500 stands for zero in the data rows.
Here are some points, each followed by its number:
[631 563 548 508 542 477 489 648 412 414 472 444 409 488 379 471 444 327 438 617 478 436 507 454] 0
[171 653 329 222 512 689 316 797 492 531 656 710 573 413 695 626 596 760 444 308 786 339 400 711] 1
[270 504 379 458 422 570 400 534 692 518 574 546 556 647 568 523 589 652 521 319 567 547 372 618] 2
[520 386 626 509 532 464 561 402 473 547 443 488 421 494 573 419 451 402 363 408 415 579 629 391] 3
[324 387 444 547 368 564 572 379 729 649 508 509 421 698 460 496 472 621 552 356 411 579 573 502] 4
[404 410 342 541 457 560 531 334 778 553 418 417 494 804 472 550 594 752 706 383 391 658 494 593] 5
[668 492 551 636 639 357 543 469 332 489 369 189 329 498 340 497 261 362 542 730 423 568 658 391] 6
[458 420 444 667 303 325 582 385 517 494 370 434 636 497 664 477 628 536 660 477 363 585 474 475] 7
[525 437 385 639 586 444 540 381 652 562 365 322 501 656 530 532 530 593 664 590 364 612 518 499] 8
[499 545 557 465 527 504 501 502 463 564 555 544 523 470 528 451 501 397 423 480 494 487 535 512] 9
[572 571 456 310 518 599 394 636 504 352 651 627 657 412 532 705 688 681 515 370 717 335 371 634] 10
[640 371 473 732 600 331 578 331 519 550 297 294 379 645 528 492 400 565 746 691 304 747 626 391] 11
[681 519 545 497 517 567 443 555 466 258 521 427 629 347 306 584 525 418 424 477 627 352 415 477] 12
[481 729 356 350 663 654 279 637 483 449 735 616 498 429 421 701 619 667 503 430 743 336 358 691] 13
[280 386 621 417 518 525 553 348 455 680 426 572 292 584 466 341 307 387 381 433 391 639 628 412] 14
[760 501 611 447 572 574 481 466 371 335 532 479 490 419 171 579 485 405 399 521 508 407 522 410] 15
[636 654 494 506 545 548 382 651 341 484 473 510 412 435 316 548 440 343 490 597 511 406 452 578] 16
[513 312 795 468 588 500 736 270 408 769 398 534 218 620 372 268 143 214 357 562 331 616 773 345] 17
[365 314 630 507 433 528 652 335 508 645 492 532 290 591 536 355 326 377 350 364 373 630 682 408] 18
[529 460 517 370 398 560 549 518 524 349 606 584 579 424 487 567 604 543 386 418 527 505 496 453] 19
[471 554 638 508 591 472 556 559 393 572 501 465 410 558 457 397 375 383 504 564 459 526 541 541] 20
[330 541 329 516 467 540 418 485 767 564 517 502 563 636 509 508 589 603 584 475 492 536 461 610] 21
New points follow, each followed by the numbers of its three nearest points above by angle, nearest first.
[424 543 492 335 518 582 523 531 416 438 599 639 526 484 643 553 539 504 416 370 508 427 476 560] 1 10 19
[336 683 303 382 536 617 302 670 551 536 646 581 636 484 575 567 641 657 555 336 663 384 337 695] 1 13 10
[500 485 574 525 578 475 566 455 434 593 481 407 421 509 499 412 369 416 460 538 352 534 586 441] 17 20 3
[749 515 621 482 600 525 452 455 345 396 558 538 512 356 215 617 470 417 361 525 566 346 556 429] 15 12 16
[567 516 460 505 332 443 522 599 537 444 522 632 661 410 627 513 661 482 512 476 572 425 363 508] 10 19 1
[507 394 461 486 105 394 607 469 654 459 473 557 553 508 648 502 639 589 506 332 456 634 418 375] 7 19 4
[662 429 640 723 621 376 616 371 412 651 307 279 265 604 447 433 247 351 569 647 361 681 644 406] 6 11 17
[362 744 335 380 503 595 299 648 603 465 619 638 671 535 632 562 630 697 550 339 643 409 368 684] 1 13 10
[389 407 470 639 191 256 589 440 535 563 438 519 626 461 714 479 526 515 621 518 372 578 423 424] 7 11 8
[485 596 446 563 400 409 429 603 448 384 488 468 622 349 490 451 651 453 628 677 553 417 394 479] 12 16 7
[641 555 489 667 631 358 524 553 337 532 369 261 404 499 374 410 393 377 609 794 415 528 553 479] 6 0 11
[254 661 254 389 421 621 365 642 719 503 670 591 673 643 645 506 653 727 515 340 639 465 392 765] 2 1 21
[556 347 564 620 352 199 596 484 406 472 308 463 645 312 688 449 588 401 648 602 431 566 364 363] 7 11 8
[564 383 709 484 562 394 615 336 463 609 422 508 302 598 529 383 315 327 400 536 412 576 697 339] 17 3 18
[507 603 576 288 603 647 485 603 355 513 585 616 453 323 365 629 465 567 348 449 626 386 550 570] 13 10 1
[403 467 517 454 465 522 551 475 451 545 491 532 520 489 567 470 438 473 360 362 492 544 540 504] 18 14 3
[667 519 488 674 660 325 558 487 376 440 365 312 377 495 454 480 406 403 586 710 419 568 593 426] 6 11 0
[613 408 490 732 630 333 505 387 508 542 347 327 452 633 540 399 364 479 653 736 362 662 592 328] 11 6 8
